[131 120 118 161  92 174 119 120 128 130 140 151 164] -> firim
[126 149 195 105 108 112 149 146 128 121 117  63 182] -> sovu
[128 121 125 129 121 128 117 120 128 149 149 128 228] -> zipir
[127 158 108 112 149 105 195 145 128 111 116  49 135] -> Vazug
[127 112 149 158 108 105 195 145 128 111 116 121 133] -> gasa
[127 158 108 112 149 105 195 145 128 111 116  49 207] -> vek
[130 101  92 156 145 166  77 108 128 111 126  80 134] -> sadus
q: [127 158 108 112 149 105 195 145 128 111 116  49 207]
vek
q: [127 158 108 112 149 105 195 145 128 111 116  49 135]
Vazug
q: [127 112]
gasa
q: [149 195 105 108 112 149]
sovu

[119 123 128 146 128 169 124 118 154 113 207 157 128 128 130 123 128 127
 111 131 127 142 149 128 128 116 157 128 158 121 129 120 129 158 128] = vek
[115 143 128 128 129 128 144 134 125 135 125 129 128 136 132 140 156 128
 137 172 144 137 132 127 128 135 124 128 124 133  97  96 135 129 128] = Rasir
[139 116 128 144 129 114 117 143 151 147 101 118 128 117 123 100 109 129
 154 108 120 131 139 128 128 146 149 128 159 140  97 137 108 118 128] = bot
[146 127 169 124 126 144 123 109  94 104 159 140 128 115 113 101 132 126
  97 131 108 120 106 128 128 105  88 128  90 113 151 150 103 140 128] = sadus
[129 122 128 129 128 143 126 121 129 117 157 138 128 115 115  90 137 128
 118 152 127 122 125 128 128 120 126 128 131 123 131 134  94 138 128] = firim
[146 110 128 113 129 154 109 142 107 147 182 144 128 107 121  99 109 129
 153 106 110 116 116 128 128 145 105 128 142 136 130 152 129 127 128] = Rebo
[139 119 128 106 129 124 116 135  97 138 124 124 128 115 124 120 116 129
 140 117 112 114 105 129 128 137  91 128  91 134 137 149 118 124 128] = Vazug
[135 123 128 118 128 140 127 130 115 133 153 135 128 143 148 196 115 128
 126  95 127 131 122 128 128 129 115 128 113 129 147 121 183 136 128] = gasa
[130 115 128 138 127 118 118 112 146 107 112 121 128 121 122 115 104 127
  99  98 118 121 129 129 128 109 146 128 150 116 183 169 117 121 128] = zipir
[146 110 128 113 129 154 109 142 107 147 182 144 128 107 121  99 109 129
 153 106 110 116 116 128 128 145 105 128 104 138  86 124 105 145 128] = Sek
q: [109 146]
zipir
q: [115 115  90 137 128]
firim
q: [108 120 131]
bot
q: [146 128 169 124]
vek
q: [146 110 128 113 129 154 109 142 107 147 182 144 128 107 121  99 109 129
 153 106 110 116 116 128 128 145 105 128 104 138  86 124 105 145 128]
Sek
q: [116 129 140]
Vazug
q: [121 129 129 128 109 146 128 150 116 183 169 117]
zipir

[ 96  97 155 158] = duvuz
[ 89 150 220 149] = firim
[ 96 121 160 151] = sadus
[ 96  97 155  75] = vek
[ 89 116 171 143] = Sek
[132 118 186 143] = Rasir
[121 124 162 170] = bot
q: [118 186 143]
Rasir
q: [ 96  97 155  75]
vek
q: [121 160]
sadus

[128 100 145 128 113 128 122 149 130 100 132 114 125 128 152 145 189 137
 128 128 142 148 141 126 126 128 131 101 128  89 149 134] -> Sek
[162 131 123  78 113 128 122 149 130 100 132 114 125 128 152 145 189 137
 128 128 142 148 141 126 126 128 131 101 128  94 130 108] -> bot
[128 149 104 128 132 128 114 115 137 135 142 103 117 128 123 127 137  80
 129 144  55 115 121 124 129 128 134 128 147 138 152 181] -> zipir
[129 137 119 128 122 130 117 118 154 118 164 108 120 128 122 131 131 130
 130 174 136 120 126 121 127 128 160 116 128 116 148  85] -> duvuz
[128 138 141 128  94 127 162 131 122  78 121 194 152 128 127 126 123 163
 128 119 173 129 120 108 128 128 121  76 128  67 123 140] -> firim
[128 119 137 128 140 129  86 136 136 145 138  44  99 128 153 149 176 123
 129 140 105 136 145 145 128 128 138 152 128 147 134 130] -> sovu
q: [ 44  99 128 153 149 176 123 129 140 105 136 145]
sovu
q: [138 152 128 147 134]
sovu
q: [162 131 122  78]
firim
q: [122  78 121]
firim

[146 134 142 119 115] : vek
[219 103 131 119 125] : firim
[ 94 128 132 117 143] : sovu
[145  94 152 135 114] : Vazug
[219 103 147 141  90] : duvuz
[110 117 127 139 150] : Sek
[126  84 119 132  92] : Rebo
q: [219 103 131 119 125]
firim
q: [126  84 119 132]
Rebo

[116 135 167 132 150] = Vazug
[125 152 150  96 113] = bot
[123 139 109 124 111] = gasa
[ 92 173 155 106  65] = vek
[174  78  89 156 209] = Rasir
[179  82  85 173 213] = zipir
[120 147  96 150 113] = Sek
[124  88 123 149 124] = Rebo
[129 116 133 127 121] = sadus
q: [150  96 113]
bot
q: [167 132]
Vazug
q: [116 133]
sadus

[176 123  80 171 202] : gasa
[ 80 171 201  63 110] : duvuz
[ 81 110 155 110  63] : vek
[160  89 119  63  85] : Rebo
q: [110 155]
vek
q: [ 63 110]
duvuz
q: [110 155 110  63]
vek
q: [ 80 171 201  63]
duvuz
q: [ 80 171 202]
gasa

[ 63  85  32 123] : bot
[218 179  75 192] : sovu
[ 32 121 179 120] : Rebo
q: [218 179  75]
sovu
q: [ 32 123]
bot
q: [218 179]
sovu
q: [179  75 192]
sovu
q: [63 85]
bot

[112 176  98 120 139 115 111 127 115 105  94  98 158 183 150 164 145  98
 123 128  84 117 134 115 125 159 138 141 129 108 107 126 147 106 144 174
  49  88  91 144 143 109 133 133]  firim
[160 201 132 169 139 134 153 119 130 158 137 117 144  84 144 163  92 107
 131 111 168 117 146  90 100 149 131 108 118 108  88  90  83 108 122 167
 164 127 103  78 108 197 133 109]  zipir
[106 131 111 168 117 134 153 119 130 158 137 117 144  84 144 163  92 107
 131 111 168 117 146  90 100 149 131 118 129 161 165 140 128 162 125  88
 196 158 168 129 126 124 128 137]  sovu
q: [120 139]
firim
q: [106 131 111 168 117 134 153 119 130 158 137 117 144  84 144 163  92 107
 131 111 168 117 146  90 100 149 131 118 129 161 165 140 128 162 125  88
 196 158 168 129 126 124 128 137]
sovu
q: [160 201 132 169 139 134 153 119 130 158 137 117 144  84 144 163  92 107
 131 111 168 117 146  90 100 149 131 108 118 108  88  90  83 108 122 167
 164 127 103  78 108 197 133 109]
zipir

[181 193 101 111 149]  gasa
[124 199 182 102  81]  Sek
[174 120 107 136 137]  firim
[ 67 163 117 104 108]  vek
[124 187 165  88 168]  Rasir
[163 117 106 163 141]  sadus
q: [117 106]
sadus
q: [117 104 108]
vek
q: [163 117 104]
vek

[124 100 128 135 132 113  42 125 123 112] : Sek
[136 138 130 121 143 141 131 108 131 119] : gasa
[ 99 120 131  96 105 100  97 122 127 133] : duvuz
[124 132 135 113 123 100 128 125  42 157] : vek
[122 117 141  85 121 142  89  98 129 197] : sovu
[128 124 134 129  86 122 135  95 131 145] : firim
[105 100  99  90 103 139 126 184 138 108] : Rebo
[104 136 133 124 134 103 160 141 135 197] : zipir
[112 111 138 185 119 117  95 142 132 173] : bot
[125 185 133 134 137 126 142 176 129 130] : Vazug
[118 136 126 114 150 132 133 161 130  91] : sadus
q: [122 117]
sovu
q: [105 100  97]
duvuz
q: [123 100 128 125  42 157]
vek
q: [135  95]
firim
q: [108 131 119]
gasa
q: [124 100 128 135 132 113  42 125 123]
Sek
q: [ 42 125 123]
Sek

[207  50 104 141 141  43 208 166 203  73] -> zipir
[ 38  66 149 166 208 178  96  64 179  47] -> Rebo
[ 96  66  38 178 149  64 208 166 179 202] -> gasa
q: [ 96  66  38 178 149  64 208 166 179 202]
gasa
q: [ 96  66  38 178 149  64 208 166 179]
gasa
q: [166 208]
Rebo
q: [96 66 38]
gasa
q: [207  50 104 141 141  43 208 166]
zipir
q: [ 50 104 141 141  43 208]
zipir

